128 stands for zero in the data rows.
Here are some points, each followed by its number:
[ 88 113 122 121  98 149 172 140] 0
[107  91 123 131 137 114 118 128] 1
[ 48 205 126 126 154 133  91 174] 2
[133 138 118 145 110 140 129 135] 3
[123 146 107 151 102 142 137 148] 4
[157 128 118 116 127 138 151 119] 5
[152 121 145 143 126 129  89 140] 6
[ 72 204  93  87 136 162 152 180] 7
[192  72 138 194 100 101 164  51] 8
[199  70 132 126 113 132 126  94] 9
[103 218 107 139 178 115 119 169] 10
[107 162 127 116 172 126 105 163] 11
[152 116 129 146 141 100 123 116] 12
[158 125 125 127 117 127 130 107] 13
[ 99 147 122 161 141  99 134 138] 14
[113 107 147 100 132 108 190  73] 15
[ 79 189 125 176 146  98  92 147] 16
[131  73 154 126 135 101 125  92] 17
[174  82 139 153  96 138 132  98] 18
[155 103 138 122 128 131 115 116] 19
[173  92 120 159 109 114 179  92] 20
[ 76 177 119 142 179  98 119 155] 21
[133 150 120 166 106 144 116 142] 22
[164  93 142 150 135 103 157  90] 23
[124  65 178 132 141  79  91  77] 24
[130 129 127 122 144 116 117 130] 25
[148 110 137 115 125 117 142  89] 26
[107 142 124 115 120 151 129 150] 27
[121 114 143 119 145 112 157 102] 28
[154 107 136 113 110 150 121 129] 29
[ 83 133 123  95 138 143 121 160] 30
[174 111 133 124 126 142 110 117] 31
[125 125 139 127 138 122 114 131] 32
[120 198 123  96 180 127  62 167] 33
[108 151 125 135 146 111 119 136] 34
[ 92 171 168 150 144 117  75 162] 35
[128  91 127 121  96 148 182 107] 36
[133  76 162 108 122 107 166  69] 37
[ 78 211  84 113 143 158 171 187] 38
[104 139 121 171 129 108 140 137] 39
[125  89 149 131 134 115  94 122] 40
[151 119 138 119 155 108  76 132] 41
[157 122 108 128 123 149 116 142] 42
[ 42 197 129 148 117 147  84 173] 43
[145 123 127 160 118 117 111 117] 44
[ 95 133 122 152 113 124 137 140] 45
[166 101 105 141  88 130 173  90] 46
[124 167  98 166 140 118 115 151] 47
[146  99 152 153 102 132  93 119] 48
[ 93 166 134 122 165 120 114 154] 49
[131  88 150 145 129  89 129  98] 50
[132 128 131 118 147 122 139 116] 51
[ 87 195 116 150 118 134 114 151] 52
[ 87 181 108 117 131 162 107 183] 53
[ 86 174 156 153 175 110  37 143] 54
[155  91 131 123 123 130 173  98] 55
[125 110 112 160 114 127 116 138] 56
[107 126 134 128 122 127 120 135] 57
[185  84  64  95  33 208 255 100] 58
[103 132 125 191  77 133  72 146] 59
[130 128 143 145 145 113  94 138] 60
[112 131 187 182 173  64  80 119] 61
[153 103 129 153 131 115 139 104] 62
[172  98 124 132 101 135 155  98] 63
[119 110 132 135 117 118 168 118] 64
[131 102 145 126 135 120 114 130] 65
[167  94 122 107 126 130 150 119] 66
[129 166 120 122 176 112 128 151] 67
[183 133 122 126 132 123  77 125] 68
[ 79 153 102  88 149 138 161 172] 69
[ 88 140 104 126  91 161 159 159] 70
[106 148 130 141 102 142 115 136] 71
[153 105 146 141  99 127 164  85] 72
[100 173 110 105 131 169 139 165] 73
[ 53 167 101 140  91 153 150 159] 74
[ 91 163 141 155 125 132  86 154] 75
[157 103 148 121 139  93 133  76] 76
[111 140 142 133 167  99 103 137] 77
[145 143 110 151 131 121 131 144] 78
[138 111 139 134 138 105 127 108] 79
[166 121 136 122 126 133 104 115] 80
[186  97 107 116 108 138 162 111] 81
[151 126 130 137 151 112 107 123] 82
[146 140 134 120 139 127 107 126] 83
[144 130 141 101 126 149  73 152] 84
[140  73 111  99 131 128 199 107] 85
[103 179 102 126 173 107 135 152] 86
[ 85 123 140 135 130 128 126 144] 87
[ 86 117 115 119 100 147 172 146] 88
[110 160 132 145 155 102  91 131] 89
[164  88 122 104 132 131 152 120] 90
[152 120 109 134 125 111 144 125] 91
[117 111 130 128 134 116 136 129] 92
[ 76 152 122 164 133 120 144 144] 93
[187  98 125 123 118 118 175  86] 94
[175  86 135 114 128 131 135  92] 95
[164  97 135 154 108 113 130  94] 96
[150  96 142 147 130  99 125  99] 97
[133 127 138 143 145 108 105 128] 98
[128 132 142 108 157  95 137 110] 99
[153 141 110 135 125 148 122 146] 100
[ 81 109 140 143  99 134  98 142] 101
[133 128 135 150 131 126  98 134] 102
[128 131 120 164 143  95 125 115] 103
[129  74 161 134 136  96 129 102] 104
[ 93 128 140 126 109 137 139 124] 105
Which point above is nearest to each new point by angle? Its number follows each.
[114 144 129 139 134 140 107 144] 75
[173 132 108  99 128 167 129 140] 42
[142 152 104 161 136 119 142 144] 78
[149 113  90 110  72 183 223 114] 58
[108 112 143  94 136 104 186  82] 15
[160 113 133 148 122 121 124 114] 96
[102 174 104  96 130 178 146 163] 73
[105 196 111 138 158 130 106 173] 10
[116 124 146 142 139 114  95 138] 60
[110 165 134 141 159 107  97 142] 89
[130 127 131 113 114 151 131 131] 29
[ 95 183 131 117 142 141  96 158] 2
[132 122 114 157 119 133 131 136] 56
[108 121 130 109 117 154 125 145] 27
[139  99 132 102  94 160 175  99] 36
[148 117 133 124 125 126 132 112] 95
[145 147 121  81 137 160 104 158] 84
[136 110 124 123 116 148 118 137] 29
[209  77 115 124  92 136 170  72] 63
[182 138 119 132 136 123  77 125] 68
[ 67 150  86 118  84 175 172 169] 70
[129 165 127 118 156 125 108 148] 33
[131  98 144 153 127  84 128 102] 50
[ 83 164 118 113 127 143 135 155] 7
[164 118 122 135 136 128 119 125] 31
[148 111 137 116 126 129 142  96] 26
[113 160 117 134 131 144 118 153] 53
[130 119 110  92 117 153 170 126] 58
[141 121 146 138 140 103 104 119] 98
[134 125 161 127 116 153 106 123] 48
[123 138 113  96 146 137 138 151] 69
[169  82 131 106 123 122 137  98] 95
[109 172 111 125 141 149 124 167] 53
[129 122 137 148 126 117 120 123] 44
[193  64 125 156  78 141 133  91] 18
[ 71 166 132 122 143 133 128 161] 2
[130 122 113 127 123 112 126 125] 91
[100 210 110 143 167 118 114 167] 10
[136 110 106 144 122 128 133 135] 56
[129 124 140 107 122 144  88 147] 84
[145 150 107 151 140 125 129 145] 78
[163 105 149 114 131 112 148  80] 26
[102 126 169 157 153  99  90 124] 61
[ 93 178 120 145 124 127 123 143] 52
[156 121 131 104 149 105 166  99] 51
[151 132 103  84 142 140 150 128] 5
[154  98 140 149 130 104 148  93] 23
[123  51 177 180  92 120 100  98] 48
[149 108 128 132 125 126 132 116] 9
[ 54 189 112 132 138 121 118 172] 2
[158 117 154 111 148 113 139  98] 76
[ 88 221 103 144 164 119 116 171] 10
[116 131 113 168 131  99 133 139] 39
[129 172 118 120 151 136 107 148] 33
[131 159 117 122 160 121 129 146] 67
[114 178 123 128 134 156  85 165] 53
[132 124 147  83 128 182  74 156] 84
[172 103 124 132 124 123 160  93] 94
[139 116 142 124 120 138 121 125] 29
[132 119 122 100 117 150 150 130] 58
[151 147 123 119 144 128 110 138] 83
[120 138 134 158 126 126  91 138] 102
[138  59 138 100 139 105 161  85] 37
[120 169 125 124 125 156  90 159] 53
[158 117 131 162 115 112  96 107] 44
[127 137 152 123 161 104 111  90] 99
[183  82 160 110 151  85 136  57] 76
[113 118 140 123 107 140 133 127] 105
[ 88 193 128 135 146 133  93 158] 2
[150 152 120 101 153 116 167  98] 51
[110 189  99 112 140 138  97 173] 53
[122 132 162 166 160  91  94 126] 61
[ 98 165 116 131 137 154 118 162] 53
[ 78 189 128 163 145 105  86 150] 16
[111 169 105 129 175 106 133 159] 86
[ 98 135  82 113 103 154 148 168] 70
[103 140 146 126 156 109 112 137] 77
[147 139 112 129 123 145 126 142] 100
[ 90 150 106 132 115 139 133 155] 74
[155 123 115 125 110 144 126 135] 42
[105 135 120 151 115 128 121 144] 45
[141  80 116 100  87 154 133 124] 29
[177 109  98 119 145 116 139 135] 91
[101 157 121 141 123 128 129 147] 52
[104 137 147 137 162  95 105 140] 77
[170 129 140 127 155 113 143  88] 76
[134 171 119 111 159 127 107 155] 33
[166 125  97  80 138 147 154 128] 5
[146  93 135 129 105 137 127 109] 18
[119 129 127 151 106 135 108 137] 59
[114 109 129  96 140 140 130 143] 30
[146 123 139 130 129 128 103 116] 80
[114 141 125 135 111 145 121 146] 71
[ 35 178 122 151 134 127 139 164] 93
[128 137 115 146 140 130 122 158] 47
[147 132 112 151 135 125 135 137] 78
[158 127 118 131 148 122 118 125] 82
[ 80 158 136 104 114 152 115 148] 27
[166 124 122 133 152 116 121 133] 82
[158  67 154 145  91 131 153  56] 72
[160  96 146  90 147 132 103 128] 19
[156 119 133 116 133 129 128 108] 95
[145 139 125 137 132 127 145 124] 5
[161 122 104 102 129 148 158 123] 5
[135 113  95 131  99 144 160 151] 58
[ 63 140 127  94 115 141 128 156] 30
[146 152 122 104 153 117 156 111] 51
[161 102 122 145 110 116 176  95] 20
[129 101 133 122 116 140 166 108] 36
[158 102 125  82 102 177 134 127] 29
[ 58 128 149 192 154  64 125 127] 14
[136 122 117  92 113 145 158 134] 58
[118 125  94 143 109 136 144 151] 4
[141 133 114 143  87 164 129 145] 3
[ 95 147 122 119 147 137 149 146] 69
[142 114 113 143  98 128 149 117] 46
